In the data rows, zero lies at 4.5, halfway between 4 and 5.
Here are some points, each followed by its number:
[4 4 2 3 3 5 8 2 4 1 5 6 3 6 2 5] 0
[4 4 2 5 3 4 7 2 5 2 4 6 5 8 7 5] 1
[5 5 5 4 4 5 4 3 4 5 4 5 6 6 3 4] 2
[8 1 7 5 3 5 3 6 4 6 5 4 5 5 7 4] 3
[5 4 5 5 4 5 4 4 5 9 3 3 5 4 5 7] 4
[4 7 4 8 6 6 5 7 5 0 5 5 3 4 6 5] 5
[4 6 3 4 6 5 5 7 3 0 4 4 5 6 6 0] 6
[7 5 5 5 3 3 1 4 8 9 5 5 3 5 3 7] 7
[2 3 4 2 3 2 6 3 4 7 6 5 3 3 2 8] 8
[5 3 6 3 3 5 2 4 5 9 4 3 5 5 4 5] 9
[4 4 3 7 7 4 5 5 5 1 7 6 3 4 7 6] 10
[6 3 3 6 7 5 6 3 5 4 5 3 5 5 6 4] 11
[8 3 4 5 4 4 2 4 6 9 3 5 5 4 4 5] 12
[6 4 5 4 2 5 6 3 4 6 6 6 5 6 2 6] 13
[7 2 6 6 4 6 4 6 5 2 4 3 5 6 6 5] 14
[3 4 4 3 4 2 3 3 5 7 4 4 3 4 3 2] 15
[6 7 3 4 3 3 0 4 9 9 4 6 4 2 4 2] 16
[2 3 2 2 7 1 8 5 1 0 4 3 2 5 2 9] 17
[3 3 4 4 6 2 4 6 2 3 5 1 0 5 4 6] 18
[2 2 5 4 4 3 4 6 3 7 6 5 2 1 4 5] 19
[7 5 5 4 4 4 4 2 6 9 3 5 5 2 3 4] 20
New points follow, each followed by the numbers of its three nearest points above by angle, seen from the average point of the numbered points, nearest first.
[2 4 2 2 5 5 6 4 0 3 3 4 4 4 5 5] 17 0 6
[4 4 5 2 3 4 3 5 3 5 5 7 4 5 3 5] 13 8 2
[6 5 4 5 4 4 5 2 6 8 4 4 7 5 2 5] 20 2 12
[2 5 4 4 4 5 6 3 2 2 3 3 5 5 4 1] 6 0 2
[3 5 5 5 4 6 6 4 5 3 4 2 6 5 6 2] 6 11 5
[2 3 5 5 6 5 5 4 4 5 4 3 3 3 3 3] 19 15 18
[4 6 5 4 2 4 2 6 6 7 5 7 4 4 6 4] 16 7 9
[2 6 3 2 4 2 7 3 2 1 5 6 3 5 5 7] 17 0 1
[2 6 4 2 3 4 5 2 6 5 4 6 4 3 4 7] 8 0 20
[4 5 3 3 5 4 4 5 4 3 5 8 4 6 3 5] 0 6 17
[4 4 6 5 4 3 3 4 6 7 5 5 4 2 3 6] 7 20 19
[2 5 2 3 6 3 6 6 1 0 5 7 4 6 6 6] 17 10 6
[2 6 4 4 4 5 3 5 3 7 6 4 4 3 2 4] 19 15 8
[3 7 5 4 4 5 3 3 8 7 4 5 5 3 3 3] 16 20 15
[2 6 4 7 7 6 4 7 3 0 4 5 3 3 7 4] 5 10 6
[4 4 4 3 3 3 5 3 6 6 5 6 3 5 3 7] 8 13 7
[4 4 4 3 5 5 6 4 5 4 4 5 5 6 5 2] 6 1 2
[4 4 5 4 5 5 3 5 5 3 4 5 5 5 5 4] 6 14 5
[2 6 4 4 4 6 6 3 3 5 4 5 6 5 6 0] 6 2 1
[2 8 2 4 6 5 8 5 0 2 3 5 5 4 6 3] 6 5 17
[4 4 5 6 6 6 5 6 3 1 5 5 5 5 7 3] 6 5 10
[5 5 4 3 3 5 7 5 2 1 5 5 6 6 5 2] 6 0 1
[5 4 6 4 4 4 3 5 7 9 6 5 3 4 3 6] 7 9 12
[5 5 3 3 2 4 3 4 7 7 5 5 4 4 2 7] 7 16 8
[4 2 6 5 6 5 4 7 3 4 5 3 4 4 4 2] 6 14 3
[3 2 5 6 5 2 5 3 6 6 6 6 2 4 1 6] 8 19 15
[6 4 7 4 4 5 4 5 6 5 5 6 5 7 5 5] 3 14 2
[3 7 5 4 5 6 6 4 4 2 4 4 6 4 7 4] 6 5 1
[3 4 6 6 6 5 4 3 8 4 3 3 3 2 5 4] 5 11 16
[3 5 2 4 6 4 7 5 2 2 5 4 4 4 6 6] 17 10 5
[5 2 6 6 8 5 6 6 3 0 5 5 5 6 5 3] 6 14 10
[3 5 3 2 3 4 7 5 2 2 5 5 3 6 4 8] 17 0 1
[2 8 3 3 4 4 3 1 7 6 4 5 3 2 4 4] 16 15 20
[4 5 4 3 5 6 5 4 5 7 4 5 5 4 5 4] 20 4 9
[2 4 3 2 4 5 5 4 3 6 5 6 5 5 3 5] 8 0 2
[4 4 5 4 5 3 4 6 6 6 5 6 0 3 4 7] 19 8 7
